Each cloud is a set of points of 11 numbers each, in no order, taken from a shape drawn with curves, like pieces of string that can fork, join and close up.
How many holes does the shape behind each cloud have?

N (67 x 11):
[[ 4.77  4.08  2.76 -2.92  3.63 -5.52  1.21 -0.30  2.85  2.10  6.81]
 [ 1.08 -2.45  1.55  0.83 -2.95  1.66 -0.69 -3.45  0.05  3.07  0.97]
 [ 5.18  1.97  2.80 -2.26  0.75 -0.55  0.22 -2.16  1.79  1.58  5.66]
 [ 0.23 -2.72  1.28  1.12 -3.14  2.20 -0.79 -3.38 -0.33  2.98  0.37]
 [ 4.88  4.04  2.76 -3.02  3.54 -4.94  1.19 -0.54  2.82  1.88  6.90]
 [ 5.26  2.28  2.77 -2.50  1.08 -0.77  0.31 -2.01  1.91  1.46  5.96]
 [-2.17  2.94  2.92  0.91  1.85 -7.09 -1.09  4.45 -0.64  0.34 -0.69]
 [-5.31  1.53  2.20  1.88  0.98 -2.26 -2.03  2.28 -2.61  0.07 -2.38]
 [ 4.16 -0.16  2.65 -0.88 -1.29  0.24 -0.24 -3.06  1.14  2.78  3.77]
 [ 4.85  1.02  2.81 -1.67 -0.24 -0.13 -0.02 -2.59  1.52  2.17  4.86]
 [ 1.92  3.90  3.43 -1.11  3.40 -9.07  0.48  3.27  1.72  2.10  3.43]
 [ 2.44 -1.73  2.05  0.26 -2.48  0.97 -0.57 -3.41  0.51  3.14  2.05]
 [ 3.36 -1.01  2.37 -0.30 -1.97  0.51 -0.44 -3.29  0.84  3.03  2.92]
 [-4.80  1.92  2.38  1.76  1.14 -3.39 -1.90  2.92 -2.29  0.07 -2.17]
 [-6.22  0.71  1.78  2.00  0.61  0.35 -2.08  0.78 -3.27  0.40 -2.58]
 [ 4.73  0.66  2.77 -1.43 -0.56 -0.02 -0.07 -2.74  1.40  2.37  4.55]
 [-3.19  2.62  2.75  1.27  1.54 -5.91 -1.47  4.09 -1.28  0.13 -1.45]
 [ 0.61  3.67  3.37 -0.40  2.89 -8.97 -0.04  4.06  1.03  1.44  1.94]
 [-2.80 -2.94  0.48  1.71 -2.97  4.23 -1.00 -2.73 -1.92  2.50 -1.54]
 [ 1.73 -2.14  1.77  0.60 -2.78  1.33 -0.64 -3.48  0.29  3.12  1.47]
 [ 2.95 -1.34  2.25 -0.05 -2.20  0.70 -0.47 -3.39  0.68  3.11  2.52]
 [-4.30  2.14  2.49  1.61  1.25 -4.28 -1.79  3.38 -1.96  0.03 -2.00]
 [-5.87  1.11  1.99  1.98  0.78 -0.84 -2.11  1.45 -3.03  0.26 -2.49]
 [ 4.58  4.10  2.86 -2.80  3.78 -6.25  1.31  0.08  2.89  2.31  6.56]
 [-6.50 -0.10  1.35  2.02  0.06  2.41 -1.97 -0.31 -3.64  0.78 -2.66]
 [ 5.25  2.73  2.75 -2.69  1.57 -1.16  0.42 -1.80  2.06  1.29  6.31]
 [-3.93 -2.62  0.42  1.81 -2.60  4.88 -1.13 -2.36 -2.59  2.26 -2.11]
 [ 5.13  1.79  2.80 -2.14  0.52 -0.42  0.16 -2.28  1.75  1.71  5.54]
 [-5.72 -1.61  0.58  1.90 -1.38  4.94 -1.53 -1.61 -3.56  1.65 -2.71]
 [-6.39  0.33  1.59  2.03  0.39  1.35 -2.05  0.23 -3.47  0.57 -2.60]
 [-3.72  2.42  2.62  1.44  1.38 -5.16 -1.61  3.81 -1.65  0.04 -1.76]
 [-0.46 -2.87  1.05  1.33 -3.19  2.64 -0.84 -3.30 -0.62  2.89 -0.13]
 [-6.02 -1.29  0.70  1.95 -1.03  4.62 -1.67 -1.39 -3.68  1.48 -2.74]
 [-0.11  3.52  3.26 -0.02  2.59 -8.64 -0.35  4.33  0.59  1.11  1.17]
 [ 4.97  1.20  2.83 -1.83 -0.05 -0.19  0.02 -2.51  1.56  2.04  5.05]
 [ 0.61 -2.64  1.44  1.04 -3.09  1.98 -0.74 -3.42 -0.16  3.01  0.59]
 [ 3.27  4.05  3.31 -1.89  3.79 -8.45  1.02  1.99  2.44  2.52  5.04]
 [-0.77  3.36  3.19  0.32  2.29 -8.27 -0.57  4.49  0.19  0.85  0.52]
 [-2.54  2.85  2.86  1.00  1.73 -6.71 -1.22  4.37 -0.89  0.26 -1.00]
 [-1.57 -3.03  0.76  1.56 -3.19  3.42 -0.92 -3.06 -1.20  2.68 -0.87]
 [-4.62 -2.32  0.38  1.84 -2.25  5.11 -1.26 -2.10 -2.99  2.09 -2.40]
 [ 2.92  4.02  3.34 -1.73  3.73 -8.75  0.88  2.35  2.28  2.47  4.61]
 [-1.35  3.21  3.08  0.56  2.10 -7.83 -0.77  4.55 -0.16  0.63 -0.01]
 [-2.12 -3.00  0.62  1.64 -3.12  3.77 -0.98 -2.91 -1.50  2.62 -1.19]
 [ 5.14  3.80  2.68 -3.10  3.09 -3.45  0.96 -1.12  2.61  1.48  6.97]
 [-6.37 -0.74  1.01  1.98 -0.46  3.75 -1.83 -0.96 -3.75  1.16 -2.70]
 [-6.23 -1.08  0.84  1.94 -0.83  4.33 -1.71 -1.24 -3.72  1.38 -2.74]
 [ 1.00  3.72  3.37 -0.61  3.02 -9.04  0.13  3.85  1.25  1.63  2.37]
 [-1.28 -2.98  0.84  1.50 -3.22  3.19 -0.89 -3.13 -1.03  2.76 -0.63]
 [ 5.27  3.21  2.71 -2.95  2.26 -1.88  0.63 -1.55  2.30  1.23  6.69]
 [-6.47  0.07  1.44  2.03  0.21  2.00 -2.05 -0.11 -3.59  0.71 -2.64]
 [ 2.32  3.96  3.42 -1.31  3.52 -9.01  0.63  2.94  1.94  2.23  3.83]
 [ 4.00  4.08  3.14 -2.40  3.91 -7.59  1.26  1.04  2.73  2.56  5.87]
 [ 3.66 -0.74  2.48 -0.47 -1.75  0.41 -0.37 -3.25  0.95  2.98  3.20]
 [-4.26 -2.53  0.36  1.80 -2.44  4.97 -1.18 -2.27 -2.76  2.18 -2.26]
 [-5.54 -1.76  0.52  1.92 -1.57  5.06 -1.46 -1.74 -3.49  1.79 -2.69]
 [ 4.97  3.96  2.72 -3.05  3.40 -4.32  1.12 -0.78  2.75  1.71  6.99]
 [ 3.78  4.11  3.19 -2.25  3.89 -7.94  1.18  1.35  2.65  2.57  5.63]
 [ 5.23  3.47  2.66 -3.06  2.59 -2.41  0.77 -1.40  2.40  1.25  6.86]
 [ 4.32  4.11  3.01 -2.61  3.86 -6.93  1.28  0.51  2.85  2.47  6.34]
 [ 4.32  0.03  2.69 -1.01 -1.11  0.12 -0.18 -2.98  1.20  2.68  3.99]
 [ 5.26  2.93  2.73 -2.79  1.83 -1.36  0.50 -1.72  2.14  1.28  6.44]
 [-6.48 -0.42  1.16  2.00 -0.20  3.15 -1.93 -0.65 -3.73  0.98 -2.73]
 [-5.54  1.39  2.11  1.88  0.92 -1.75 -2.05  2.00 -2.74  0.11 -2.39]
 [ 5.17  3.73  2.65 -3.11  2.94 -3.09  0.92 -1.17  2.58  1.42  6.95]
 [-3.28 -2.85  0.40  1.76 -2.87  4.55 -1.05 -2.57 -2.19  2.39 -1.79]
 [-5.10 -2.07  0.42  1.88 -1.88  5.16 -1.36 -1.93 -3.27  1.93 -2.57]]
holes | 1

Y (95 x 11):
[[-0.05  0.79 -0.33 -0.54  1.82 -0.25 -1.76 -0.05 -0.61  1.27  2.12]
 [ 0.33  4.04  0.47  0.10  4.28 -7.09 -0.50 -0.92 -3.13 -0.21  0.62]
 [ 0.57 -0.19 -0.46 -0.71  1.35 -0.96 -0.12  0.66  1.10 -0.06  0.01]
 [ 0.67  3.80  0.95 -0.25  1.94 -4.63  2.12 -0.05 -3.53 -0.33 -2.18]
 [ 0.21  4.78  0.62  0.01  4.59 -7.79 -0.47 -1.45 -3.70 -0.10  0.58]
 [ 1.18  2.68  0.65 -0.38  1.10 -2.86  1.98  0.74 -2.55 -0.26 -2.05]
 [ 0.59  0.94 -0.13 -0.59  1.41 -0.80 -0.51  0.41 -0.63  0.69  0.67]
 [ 0.60  2.86  0.21 -0.26  3.37 -4.82 -0.58 -0.37 -2.23  0.08  0.80]
 [ 0.76  3.40  0.85 -0.26  1.66 -4.36  2.32  0.21 -3.12 -0.46 -2.49]
 [ 0.67  0.83 -0.07 -0.66  1.39 -0.90 -0.17  0.56 -0.42  0.49  0.24]
 [-0.48 -0.76 -0.74 -0.51  1.55  0.10 -2.15  0.11  1.14  0.99  2.26]
 [ 1.10  2.80  0.74 -0.32  1.24 -3.34  2.15  0.70 -2.51 -0.28 -2.30]
 [ 0.86  3.26  0.89 -0.32  1.59 -4.20  2.40  0.35 -2.85 -0.50 -2.52]
 [ 0.56  3.20  0.32 -0.13  3.65 -5.60 -0.51 -0.54 -2.58 -0.06  0.72]
 [-0.38 -4.24 -1.07 -0.11 -3.57  5.63  0.14  2.22  3.93  0.81 -0.73]
 [ 0.41  1.07 -0.06 -0.62  1.56 -0.76 -0.68  0.34 -0.72  0.75  0.82]
 [-0.10  0.63 -0.41 -0.51  1.93 -0.16 -1.96 -0.02 -0.49  1.33  2.35]
 [ 0.40  4.25  0.95 -0.20  2.55 -5.52  1.55 -0.51 -3.72 -0.29 -1.58]
 [ 0.58 -3.31 -0.59 -0.70 -3.86  5.66  1.82  2.39  3.13  0.46 -2.35]
 [ 0.48 -0.32 -0.44 -0.79  1.04 -0.61 -0.12  0.65  1.11  0.17 -0.03]
 [ 0.50 -3.01 -0.62 -0.63 -3.70  5.81  1.51  2.28  2.80  0.64 -1.98]
 [ 0.11  4.71  0.74 -0.05  4.53 -7.95 -0.08 -1.55 -3.75 -0.34  0.16]
 [ 0.59  0.44 -0.29 -0.66  2.35 -2.90 -0.19  0.34  0.63 -0.34  0.12]
 [ 0.28  4.21  0.49  0.00  4.43 -7.32 -0.50 -1.14 -3.25 -0.19  0.56]
 [ 0.31  1.01 -0.16 -0.61  1.62 -0.55 -1.17  0.23 -0.86  1.03  1.33]
 [ 0.67 -3.42 -0.65 -0.75 -3.73  5.12  2.02  2.46  3.48  0.09 -2.63]
 [ 0.57 -3.47 -0.72 -0.69 -3.66  4.90  2.05  2.40  3.72  0.00 -2.72]
 [ 0.39  4.23  0.96 -0.25  2.94 -6.07  1.33 -0.86 -3.70 -0.42 -1.38]
 [ 0.55 -3.79 -0.80 -0.69 -3.40  4.43  1.87  2.52  4.11 -0.28 -2.65]
 [-0.40  0.13 -0.51 -0.48  1.84 -0.05 -2.49 -0.06  0.08  1.36  2.65]
 [-0.16 -3.14 -0.85 -0.43 -2.62  4.78  0.07  1.77  2.99  0.82 -0.68]
 [ 0.04  4.99  0.77  0.02  4.62 -7.90 -0.49 -1.63 -4.05 -0.08  0.58]
 [-0.20 -4.51 -1.05 -0.27 -3.62  5.17  0.87  2.36  4.36  0.22 -1.64]
 [ 0.49  1.85 -0.07 -0.45  2.92 -3.82 -0.50 -0.02 -1.03  0.00  0.64]
 [ 0.51  3.07  0.24 -0.20  3.43 -4.99 -0.52 -0.35 -2.36  0.05  0.79]
 [ 0.68  3.64  0.97 -0.26  1.82 -4.55  2.17  0.06 -3.24 -0.37 -2.37]
 [ 0.98  2.92  0.78 -0.38  1.35 -3.71  2.25  0.57 -2.58 -0.50 -2.43]
 [-0.21 -3.00 -0.81 -0.42 -2.52  4.73 -0.16  1.67  2.97  1.00 -0.35]
 [ 0.52  2.17  0.02 -0.43  3.02 -4.03 -0.53 -0.10 -1.49  0.07  0.75]
 [-0.50 -0.45 -0.65 -0.38  1.62  0.10 -2.29  0.04  0.81  1.20  2.39]
 [ 0.62  0.97 -0.25 -0.65  2.68 -3.38 -0.32  0.22  0.12 -0.22  0.26]
 [-0.81 -3.65 -1.01 -0.09 -2.60  5.19 -1.21  1.64  3.15  1.33  0.61]
 [ 0.07 -0.80 -0.59 -0.62  1.07 -0.25 -0.65  0.70  1.64  0.31  0.55]
 [-0.31 -4.28 -1.08 -0.22 -3.58  5.41  0.52  2.24  4.16  0.46 -1.21]
 [ 0.58  0.08 -0.38 -0.70  1.82 -2.03 -0.21  0.52  1.01 -0.27  0.06]
 [ 0.57  4.10  0.98 -0.20  2.33 -5.16  1.81 -0.39 -3.71 -0.20 -1.79]
 [ 0.61  0.07 -0.27 -0.78  1.12 -0.65 -0.04  0.72  0.64  0.16 -0.10]
 [-0.50 -0.26 -0.69 -0.48  1.81  0.18 -2.42  0.01  0.45  1.36  2.63]
 [ 0.64  0.44 -0.19 -0.77  1.20 -0.84  0.01  0.72  0.26  0.18 -0.09]
 [ 0.26  4.31  0.78 -0.16  3.80 -7.25  0.90 -1.06 -3.26 -0.61 -0.95]
 [-0.91 -4.61 -1.18  0.17 -3.39  5.86 -0.98  2.07  3.93  1.11  0.32]
 [-0.11 -3.37 -0.89 -0.40 -2.82  4.93  0.20  1.82  3.25  0.82 -0.74]
 [-0.03 -4.34 -1.00 -0.41 -3.55  4.79  1.24  2.44  4.48  0.02 -1.95]
 [-0.30 -1.00 -0.72 -0.66  1.22  0.00 -1.50  0.48  1.64  0.64  1.27]
 [ 0.43 -2.95 -0.55 -0.69 -3.65  5.61  1.25  2.13  2.73  0.71 -1.69]
 [ 0.39 -2.85 -0.71 -0.65 -3.32  5.50  0.98  2.16  2.66  0.81 -1.43]
 [-0.86 -4.62 -1.17  0.14 -3.47  5.93 -0.75  2.15  4.06  1.04  0.10]
 [ 0.13  0.97 -0.19 -0.49  1.75 -0.52 -1.37  0.12 -0.78  1.12  1.58]
 [ 0.47 -0.07 -0.39 -0.70  1.65 -1.65 -0.15  0.56  1.10 -0.15  0.01]
 [ 0.28  4.32  0.90 -0.21  3.45 -6.73  1.14 -0.96 -3.48 -0.63 -1.24]
 [-0.25 -3.78 -0.94 -0.34 -3.11  5.28  0.20  2.11  3.57  0.80 -0.81]
 [ 0.49  3.34  0.41 -0.15  3.76 -5.90 -0.52 -0.63 -2.72  0.02  0.63]
 [-0.66 -4.55 -1.17  0.01 -3.59  5.98 -0.13  2.21  4.04  0.79 -0.58]
 [ 0.38  3.84  0.47 -0.04  4.17 -6.79 -0.50 -0.94 -3.05 -0.17  0.61]
 [-0.03 -3.13 -0.87 -0.49 -3.03  5.06  0.36  1.87  2.97  0.83 -0.98]
 [ 0.57  0.72 -0.11 -0.73  1.27 -0.89 -0.08  0.59 -0.15  0.31  0.12]
 [ 0.55  1.19 -0.17 -0.57  2.76 -3.46 -0.31  0.10 -0.25 -0.28  0.44]
 [ 0.55  4.17  0.91 -0.25  2.19 -5.05  1.89 -0.24 -3.68 -0.31 -1.92]
 [-0.92 -4.36 -1.29  0.20 -3.04  5.60 -1.29  1.94  3.69  1.25  0.64]
 [ 0.33 -0.56 -0.50 -0.78  1.03 -0.36 -0.36  0.67  1.40  0.21  0.12]
 [ 0.49 -3.96 -0.77 -0.64 -3.50  4.41  1.74  2.41  4.28 -0.29 -2.62]
 [ 0.58  0.25 -0.33 -0.64  2.16 -2.60 -0.17  0.43  0.82 -0.41  0.11]
 [ 0.54  2.60  0.23 -0.36  3.14 -4.43 -0.52 -0.23 -1.98  0.16  0.74]
 [ 0.54  0.63 -0.27 -0.51  2.52 -3.14 -0.27  0.29  0.45 -0.31  0.25]
 [-0.42 -0.97 -0.79 -0.46  1.33 -0.02 -1.67  0.39  1.52  0.78  1.64]
 [ 0.15  4.61  0.76 -0.04  4.36 -7.85  0.09 -1.49 -3.59 -0.42 -0.12]
 [ 0.25 -2.93 -0.72 -0.63 -3.09  5.20  0.70  1.96  2.70  0.81 -1.18]
 [-0.07 -0.99 -0.62 -0.62  1.05 -0.05 -1.07  0.67  1.69  0.50  0.88]
 [-0.50 -3.19 -1.00 -0.29 -2.46  4.89 -0.66  1.60  2.93  1.19  0.14]
 [-0.83 -3.94 -1.03 -0.02 -2.74  5.38 -1.36  1.73  3.22  1.31  0.75]
 [-0.77 -4.67 -1.22  0.03 -3.63  5.96 -0.48  2.24  4.10  0.90 -0.17]
 [-0.28 -4.17 -0.93 -0.21 -3.37  5.41  0.37  2.14  3.88  0.60 -0.92]
 [ 0.12  4.56  0.61  0.02  4.52 -7.66 -0.52 -1.34 -3.62 -0.16  0.54]
 [-0.62 -3.36 -1.03 -0.20 -2.48  4.99 -0.87  1.64  2.90  1.24  0.38]
 [-0.05 -3.31 -0.80 -0.44 -3.02  5.10  0.34  1.94  3.13  0.71 -0.86]
 [-1.02 -4.16 -1.19  0.08 -2.86  5.49 -1.37  1.82  3.62  1.34  0.83]
 [ 0.36  3.69  0.40 -0.09  4.00 -6.38 -0.51 -0.78 -2.84 -0.09  0.55]
 [ 0.20  4.37  0.76 -0.14  4.04 -7.53  0.69 -1.20 -3.28 -0.61 -0.82]
 [ 0.13  4.46  0.75 -0.14  4.24 -7.80  0.37 -1.42 -3.39 -0.54 -0.46]
 [ 0.98  3.02  0.84 -0.35  1.45 -3.84  2.35  0.51 -2.72 -0.51 -2.49]
 [-0.34  0.36 -0.58 -0.43  1.94 -0.13 -2.33 -0.09 -0.11  1.41  2.60]
 [ 0.50  2.37  0.14 -0.36  3.09 -4.23 -0.50 -0.21 -1.73  0.06  0.77]
 [ 0.31  4.28  0.90 -0.18  3.23 -6.28  1.28 -0.84 -3.58 -0.39 -1.48]
 [ 0.15 -4.21 -0.96 -0.50 -3.43  4.53  1.41  2.51  4.43 -0.17 -2.25]
 [ 0.50  1.62 -0.20 -0.53  2.89 -3.60 -0.44  0.08 -0.70 -0.08  0.58]]
holes | 3
